(in the rows, 128 means zero)
Turns in one plane each, and the order they were made in; the first pair answered:
padar:
[124 140 130 145 167 133 132 135 142 144 113 135 130 131 133 138 111 156
 120 106 118 104 148 129 126 151 138  95  96 161 129 141 106 131 105 120] |-> [142 129 101 133 135 138 128 129 132  96 137 133 165 143 119 137 136 153
 128  91 131 137 147 138 130 139  79 102 143 125 132 133 108 127 140 127]
[131 122 123 117 112 134 106 172 111  98 133 140 124 131 132 111  86 109
 137  91 116 152  99 151 169 121 137  88  93 120 137 128 130 133  76 133] |-> [136 125 125 132 147 124 121 154 121 115 107 135 130 120 155 130 108 130
 140  99 123 117 138 175 162 121 144  75  73 146 136 153 120 130  86 132]
[105 142 155 143 131 132  93 137 115 158 125 140  89 117 124 123  85 121
 119 119 109 126 116 104 112 128 156 141 110 132 127  96 111 137  96 121] |-> [136 137 139 155 156 117 112 113 120 126  99 140 138 111 144 142 158 153
 123 110 137  92 181 151 107 113 111 121 116 139 129 132  97 136 140 126]
[107  74  72 156 166 112 116 139 105 121 104 126 182 137 108 128 126 163
 117  71 152 142 118 143 166 131  86  83 146 140 114 178 135 119 137 168] |-> [ 81  79  83 143 149 121  98 156 101 144 126 129 149 143  88 112  75 136
 110  70 133 163  70 107 165 136 122  99 143 136 118 150 146 122  98 163]
rel:
[108 148 152 149 135 134 113 110 123 151 127 137 118 106  81 116 137 144
 115 179  98 138 128 103  70 141 128 145 138 115 125 114  99 153 154 133] |-> [129 138 137 167 162 107  94 130 118 136  86 140 137  96 151 123 132 143
 109 100 111  91 173 150 119 120 151 115 102 139 130 149  90 159 106 128]
[105 143 127 126 161 120 127 107  91 171 136  99 164 149 125 148 104 121
 102 145 132 156  97 125 156 151 106  89 119 144 103  89 101 125 145 179] |-> [106 146 122 130 173 111 118 110  87 169 126  98 165 145 139 146  93 121
  98 130 130 148 104 135 171 149 117  85 106 148 108  92 100 127 121 178]
[171  88  74  87 157  96 199 158 120 136 148 103 156 159 136 139 115  50
 151 131 143 146 123 114 195 152 124 132 141 150 138 163 108 149 131 122] |-> [138 106 110  89 137 119 178 159 121 172 164 113 115 147  97 124  86  46
 140 165 122 170  86  78 162 167 161 153 140 155 138 121 100 151 124 122]
[111  91 140 136 132 141 180 137 133 156 117 109 116 130 101 102 123 115
 152 181  97 101 116 101 129 138 157 153 133 128 131 166 137 117 137 125] |-> [123  88 139 141 143 125 172 151 134 152 101 112 119 120 131 103 113 123
 140 145 100  80 132 115 153 131 172 144 110 142 132 178 133 118 104 121]
zod:
[ 93 167 131 158  92 134 164  88 121 104 162 133 107 118  90 134 199 168
 119 144 132 122 164 124 120 115  85 122 176  74 135 107  93 124 161 144] |-> [ 73 149 141 145  89 131 147 147 113 139 161 123  65 127 120 106  91 115
 105  94 113 119 100  98 183 120 173 123 119  92 134 104 112 119  49 138]
[139 130  85 125 105 136 123 131 113  93 140 139 152 139 154 148 154 147
 117  66 137 148 132 155 138 130  85 122 155  94 150 128 141 125 133 142] |-> [ 93 145 129 123  92 159 122 133 114 140 163 138 106 136 104 134 128 137
 114 126 109 173  88 108  97 151 118 143 156  96 144  92 139 123 135 139]
[109 147 110 157 119 117 106 144 128 118 153 162 107 154 137  84 137 132
 138 107 101 137 114 114 167 128 118 135 136 128 139 133 159 127 118 124] |-> [111 150 107 161 122 117 112 131 127 106 152 163 122 150 127  92 162 145
 138 118 105 133 131 127 151 128  95 138 146 120 139 130 154 124 148 125]
Then:
Each pair is two turns apart.
[113 166 200 112 136 133 147  86 134 143 153 124 116  82  80 140 138 126
 140 179 146 109 136 117  80 133 136 153 134 126  96 121 127 147 157 118] |-> [122 167 197 127 147 108 102 114 123 139 122 137 108  60 131 136 111 128
 119 108 146  77 160 137 111 126 170 139 103 144 108 125 113 153  92 120] : padar rel
[147 100 105 125 117 108  89 146  68  77 103 110 136 133 127 146 110 113
 122 106 149 112 130 182 125  79 107 128 154 117 126  71 124 155 105 125] |-> [142 106 120 141 148  98  97 136  73 103  77 113 127 123 144 153 119 122
 124 120 146  82 154 192 130  83 133 118 123 148 122  88 122 155  96 126] : padar padar
[119 150 154 128 119 141 112 123 122 137 131 135 106 102  95 134 142 139
 119 139 115 133 141 113  87 136 130 137 128 133 130 102 114 137 148 123] |-> [118 151 145 125 112 143 106 122 122 132 135 138 114 114  93 138 150 139
 123 136 123 136 146 118  89 137 119 135 144 125 130 103 110 141 155 127] : padar padar
[135 136 136 132 130  95 170 140 140 136 101 120 129 113 150 139 144 153
 121 114 126 100 133 142 150 116 150 119  81 133 120 171 123 151 117 109] |-> [123 133 135 116 102 122 189 127 143 139 141 115 131 121 101 138 151 137
 129 163 118 145  90 111 124 125 122 137 120 108 117 140 134 143 160 115] : rel padar
[118 122 141 115 140 120 140 132 107 133 136 124 117 121 139 127 109 116
 129 137 106 106 119 129 148 141 178 125  99 162 118 162 143 115 111 120] |-> [109 133 150 116 135 132 143 124 109 140 145 128 111 116 118 130 119 123
 128 166 101 112 117 124 121 149 170 136 108 159 115 153 139 113 136 125] : zod zod
[104 168 194 106 156 142 121  98 107 174  89  94 125 132 136 126 168 160
 151 149 100  95  87 114 145 143 125 129  93 140  99 145 126 128 118  90] |-> [108 160 187 103 151 146 131  94 110 168  91  94 138 134 130 134 178 166
 152 159 104 100  84 112 140 144 109 133 101 134  98 147 130 124 134  92] : rel rel
[130 129  79  96 131 116 148 117 115  93 131 165 133 119 154  95 149 156
 146 133 169 168 174 162 119 105 108 105 139 172 106 182 128 134 156 112] |-> [115 125  72  81 110 117 119 152 107  91 150 166 107 128 159  80  90 122
 137  97 156 189 126 138 142 105 138 114 121 163 112 163 135 137  98 115] : padar rel
[147 124 101 146 129 105  79 154 134  85 103 141 142 111 171 117 138 135
 114  54 142 119 182 168 157 105 106 117 137 126 147 127 120 146  93 120] |-> [112 108 112 115  95 129 102 173 131 123 150 126 106 144 124  91  72  89
 126 100 124 170  83 100 160 127 144 140 136 108 130  95 156 128  66 117] : rel zod
[117 137 148 125 151 130  90  86 115  74 102 151 155  97 134 146 160 160
 130 140 178  95 152 142  91 143  66 174 138 142 170  99  72 131 168 178] |-> [ 82 152 189 134 177 131  86 102 120 134  89 153 102  85 141 136 109 146
 118 156 151  79 129 117  91 160 135 178  93 175 166  96  76 129 125 169] : padar padar
[114 113 147 148 149 137 149 165 131 169 113 103  89 127 155 110  74 108
 109 128 126 113  85 123 165 129 204 116  64 158 119 153 156 126  58 110] |-> [ 95 138 168 145 134 165 172 110 137 175 138 106  92 118  81 127 146 137
 123 226 124 140  86 100  81 145 149 144 116 139 112 121 140 130 169 116] : padar zod
[143 142 133 140 136 122 109 117 121 127 114 138 136 112 131 141 155 136
 114 111 137 118 159 148 133 126 119 135 138 144 142 123 108 124 127 125] |-> [124 145 148 142 134 131 103 126 123 150 126 140 111 113 119 136 119 126
 116 117 123 129 133 124 135 129 146 141 121 152 139 110 111 123 102 121] : padar padar
[135 133 135 129 137 131 141 132 144 161 127 123 124 124 149 125 111 125
 114 137 135 113 124 119 133 145 165 124 119 143 121 138 139 126 117 119] |-> [126 143 139 127 112 139 132 123 138 152 142 128 124 117 119 128 119 132
 116 155 129 139 115 103 100 146 145 139 143 126 123 108 133 134 134 124] : padar rel
[114 108 110 124 124 131 172 143 137 128 145 111 133 143 122 120  90  86
 148 157 128 173  81  78 162 126 115 129 132 116 115 115 155 113 113 126] |-> [116 115 119 127 122 134 177 127 137 128 145 115 130 137 102 124 108  96
 153 184 132 176  92  84 136 128 100 132 151 115 114 109 150 115 140 123] : zod zod
[144 131 131 140 126  93 109 118  97  83  96 154 168 153 132 151 162 141
 114  88 160  89 193 135 134 127  89 143 148 116 117 119 118 112 109 152] |-> [133 124 133 135 125  93 107 144  96 101  96 152 151 159 147 138 117 112
 107  62 147  88 162 122 162 128 126 142 124 122 118 116 129 110  60 148] : zod zod
[106 138 145 129 152 126 152 126 134 186 120 121 100 138 130 128  98 115
 131 166 115 113 111 114 146 148 159 126 106 150 111 148 150 125 120 104] |-> [141 110  89 113 125 120 163 123 130 118 138 111 158 163 132 131 131 110
 149 135 140 139 119 140 170 130  87 119 154 111 118 155 157 119 153 112] : rel padar
